In the data rows, 128 means zero.
Some points, one per row:
[198, 158, 168, 226, 83, 174, 105, 74]
[97, 109, 139, 55, 137, 78, 64, 121]
[122, 137, 124, 76, 128, 81, 92, 129]
[158, 87, 98, 116, 103, 174, 89, 111]
[100, 121, 124, 128, 143, 149, 163, 153]
[161, 145, 153, 175, 102, 135, 115, 104]
[103, 147, 163, 126, 130, 103, 91, 140]
[126, 123, 119, 90, 137, 104, 149, 155]
[97, 118, 116, 137, 160, 149, 203, 161]
[91, 112, 88, 161, 173, 142, 174, 123]
[158, 165, 148, 170, 104, 128, 133, 112]
[136, 111, 135, 181, 125, 158, 104, 108]
[255, 194, 188, 255, 50, 193, 105, 55]
[127, 146, 136, 158, 132, 136, 165, 144]
[116, 97, 128, 91, 113, 133, 90, 140]
[102, 108, 122, 87, 140, 110, 93, 133]
[108, 117, 119, 66, 128, 112, 96, 148]
[110, 126, 115, 97, 145, 122, 109, 125]
[130, 124, 122, 108, 139, 124, 164, 156]
[100, 121, 105, 103, 149, 139, 171, 155]
[112, 112, 116, 125, 139, 141, 117, 148]
Then 10 other points, each followed by its number:
[128, 120, 137, 137, 121, 133, 96, 93] 0
[88, 130, 117, 87, 138, 115, 154, 160] 1
[102, 120, 94, 90, 152, 109, 156, 167] 2
[164, 147, 141, 176, 107, 151, 116, 97] 3
[199, 174, 162, 216, 83, 153, 122, 85] 4
[108, 128, 122, 104, 144, 115, 160, 146] 5
[99, 119, 129, 81, 137, 118, 128, 143] 6
[104, 121, 132, 48, 128, 84, 64, 143] 7
[204, 169, 176, 217, 74, 169, 108, 72] 8
[111, 120, 93, 98, 155, 132, 100, 104] 9
Which two of these numbered points are nearest to each point below, ignoring the 2 directions in which the first points spread most? Their numbers follow each, nearest first.
[115, 123, 98, 116, 153, 135, 104, 96] > 9 0
[129, 97, 102, 127, 128, 150, 97, 106] > 9 0
[180, 179, 141, 172, 91, 120, 92, 78] > 4 2
[158, 144, 152, 174, 111, 148, 126, 110] > 8 7
[135, 121, 137, 155, 123, 145, 95, 96] > 0 3
[104, 121, 121, 92, 141, 129, 153, 149] > 6 8
[118, 130, 119, 126, 138, 133, 124, 122] > 3 8
[107, 125, 117, 100, 148, 120, 112, 124] > 3 8
[108, 100, 124, 148, 134, 140, 115, 115] > 0 3
[97, 121, 105, 135, 169, 126, 169, 149] > 3 4
[105, 119, 133, 29, 122, 74, 37, 143] > 7 4
[132, 124, 136, 143, 124, 140, 94, 97] > 0 3
[165, 122, 138, 222, 114, 175, 105, 92] > 0 3
[113, 123, 155, 79, 118, 95, 112, 172] > 1 7
[129, 104, 129, 94, 125, 135, 142, 136] > 6 8
[198, 148, 146, 203, 109, 154, 116, 83] > 3 4
Now 10 new points, numbered from 0 again:
[85, 116, 97, 144, 184, 139, 164, 128] 0
[100, 135, 117, 85, 141, 95, 104, 104] 1
[115, 122, 142, 127, 132, 129, 167, 140] 2
[117, 147, 134, 121, 131, 114, 131, 132] 3
[154, 135, 152, 147, 121, 119, 91, 84] 4
[106, 115, 133, 40, 121, 86, 51, 147] 5
[155, 127, 128, 134, 108, 131, 105, 99] 6
[181, 140, 131, 225, 120, 162, 114, 87] 7
[92, 128, 111, 85, 139, 117, 151, 156] 8
[103, 117, 89, 88, 150, 112, 158, 176] 9
The same question for these:
[115, 111, 141, 79, 108, 112, 69, 152] > 5 8
[125, 111, 102, 75, 123, 121, 112, 150] > 9 6
[135, 119, 120, 96, 135, 111, 169, 173] > 9 5
[127, 141, 118, 101, 135, 129, 149, 140] > 8 5
[130, 162, 130, 146, 135, 112, 122, 97] > 1 3
[140, 101, 107, 86, 131, 127, 135, 157] > 9 6
[118, 125, 136, 81, 120, 99, 60, 77] > 1 4
[116, 126, 141, 118, 142, 102, 65, 78] > 0 4
[139, 128, 142, 137, 130, 117, 146, 136] > 2 5
[200, 140, 138, 250, 107, 171, 102, 72] > 7 0
[133, 148, 132, 180, 145, 107, 88, 84] > 0 4
[120, 121, 139, 91, 113, 113, 89, 144] > 5 8
[109, 128, 131, 109, 138, 111, 178, 159] > 2 8
[167, 121, 144, 241, 113, 179, 117, 95] > 7 0
[108, 95, 110, 84, 136, 108, 104, 128] > 6 4
[99, 121, 116, 149, 166, 156, 200, 166] > 5 2
